One vector is turned by the same rotation once a step. Each row is the vector after some number of steps, and that number follows the row.
The counts run from 0 to 809.
[140 125 185 111 140 113 160 135 106 181 187 153 151  85 113 142 115 126
 116 102 118 123 106 110 130 127  89  96 129 115  98 189 152 119  97 144
 127 135]
253
[143 141 150 150 116 129  99 149 142 125 157  62 124 183 177 153 104 116
 110 185 168  87 144 159  95 135 136 146 113 124 144 133 130 135 120 162
 130 116]
749
[155 162 109  99 106 160 107 135 106 129 110 114  87 148 142  86 176 146
 126  99 138 116 106 146  92 140  99 106 126 166 156 113 175 147 109 103
 131  93]
657
[112 148 147  65 161 107 148 129 104 119 142 165 117 116 123  96 130 154
 168 101  68 136 121 121 182 112 154 101 166 144 116 123 109 145 161 105
 113 150]
719
[120 157 111 104 116 114 150 113 137  90  63 146 109 170 112 109 152 100
 177  86 128 174 115 125 136 117 127 100 121 171  97 117 131 129 124  87
 110 126]
415
[101  91  79 128 144 178 111  96 121 137 123 148 135  61 100 100 123 134
 118 147  66 127 108 124 145 119 115 119 112 126 141  84 145  98 155 119
 136  94]
388
[109 114 117  80 145 109 101 144 106 115 186 128 123 105 173 151  96 102
 122 176 136  88 130 134 138 127 154 167 136 150 144 114  71 136 150 117
 117 103]
103
[108 159 135 122 150 119 107  97 155  84  96 102 134 177 124 103 118 151
 144 183  97 108 118 146 157 106 169 112 138 151 139  67 111 150 162 123
 125 132]
283
[135 111  76 152 104 169  94 110 139 100  72 132 126 115 122 102 141 116
 122 135 124 140 115 127  97 133 101 110  98 144 133  90 169 115 139 100
 134  72]
652
[124 115 122 140 116 129 134 125  81 140 190 120  76 167 157 164  92  84
 175 145 122 109 124 139 140 132 129 148 124 164 136 150 120 184  81 117
 104 134]
148
[159 151 113  93 124 124 148 162 151  84 119 126 115 161 174 115 162 147
 148  97 161 128 173 117 134 131 178 140 177  96 137 130 122  85 165 115
 127 132]
317
[150 153 189 179 116 106 164 136 146 163 103 117 170 171  92 152 119 131
 121 121 157 149 127 138 122 111 108  91 108 100  97 161 146 119 101 169
 115 160]
33
[135 107 127 126 109 163 143 149 108 156 210 104  74 144 173 150 107 100
 150 111 127 108 142 138 134 154 122 169 140 134 144 153 154 132  94 131
 123 152]
10
[190 134 165 133 107 104 134 125  80 101 135 166 142 122 148 138 101 118
 139 138 147 134 120  85 157 111 118  80 151  76  76 152 116  97 129 103
 116  96]
555
[140 131 122 154 100 135  96 141 140 119 110  78 127 160 125 126 137 128
  97 157 185 109 135 157  62 139 107 148 103 151 157 119 132 155  98 138
 134 104]
182
[153 135 180 151 139  77 111 109 146  94 103 121 160 162  95 154 112 141
 106 159 172 125 120 138  96 121 116  93 116 127  92 149 113 171 101 138
 131 113]
507
[145 121 134 131  86 145  95 139  65 155 169 105  85 108 144 117 127 120
 114 147 151  91 104 137  93 140  75 144 121 150 162 122 136 157  81 112
 128 107]
5
[141 151 175 160 104 105 140 134  91 147 148 128 125 177 146 155  81  78
 176 164 133 137 108 121 165  98 116  98 125 130  87 155 122 123  99 125
 101 133]
374
[115 130 132 108 124 132 154 125 141 165  96 149 141  72  73  88 165 176
 108  56 111 162 116 113 124 130  96 106 135 134 139 115 155 111 125 107
 142 164]
255
[161 122 107 123 100 166 120  97 113  91 113 161 102 122 135 107 123 133
 159 107 108 157 115  93 162 133 108  74 151 108 108  95 168 101 139  79
 129  95]
515
[157 105 110 179 100 154 110 105 139  99  81 121 129 106 122 120 107 157
 100 153 164 141 149  90 130 139 134 142 139  62 130  90 112  87 131 104
 149 128]
648
[106 113 110 134 173 164 110 133 159 146 140  94 149 136 110 121 153 156
 107 146  86 104 127 180  97 138 142 138  94 156 167 125 165 142 159 176
 126 118]
486
[125 118  95 117 149 162 162 160 163 138 155 125 136 121 163 133 133 139
 138 116 122 122 179 138 151 135 175 170 146  88 143 153 129  71 179 154
 123 146]
400
[108 137 142  99 121 141 143 104 119 150 106 148 102  87  80  77 135 171
 127  90  88 140  91 104 163 122 105 101 145 152 140  84 143 128 121  88
 130 174]
294
[ 96 137 129 109 152 121 119  96 124 119 114 145 139 133 104 114 117 106
 148 148  59 136  83 137 161 106 115  74 100 179 113  96 139 149 147 112
 102  97]
288
[148 181 135 130 117 146 139 164 145 151  82 118 157 136 118  82 195 171
 112  81 138 134 123 148  98 132 120 117 124 108 143 138 170  90 153 148
 129 128]
784
[153 137  81 145  98 163 144 151 102 101 111 127  83 173 176 119 143 107
 177 115 140 141 169 114 147 139 167 162 143 110 144 120 121 101 143  99
 103 134]
273
[100 142 130 152 156  92 133 121 164 112  52 131 177 152  68 126 153 163
 111 159 120 148 122 156 122 104 152 121 110 131 119 125  94 150 161 153
 120 140]
547
[107 116 138 105 134  67 154 141 145 120 124 138 136 118 110 164 112 128
 111 128 183 132 165 107 140 127 161 167 162 112 113 137  46 119 126 118
 132 172]
544
[139 138  92 157  88 194 112 144  86 139 143 121 102 105 174  99 124 112
 146 156 108 127 110 112 155 123 129 133 124 105 146  94 140  67 163 113
 106 101]
47
[112 145 147 104 139 155 145 151 134 169 198  93 112 161 164 143 130 114
 142  99 103 104 125 167 112 138 121 140 118 172 144 158 191 136 101 163
 111 141]
11
[125 109 146 142 112 105 176 140  93 142 145 161 100 129  92 144 103 129
 168 110 132 153 149 107 161 135 139 156 154 108 117 156  79 143 108 109
 118 192]
70
[116  96  99 109 156 135 114 108 107  92 169 149  95 147 154 126  96 120
 175 169  78 114 135 128 176 129 167 139 146 143 129 101 109 151 160 105
 111 123]
714
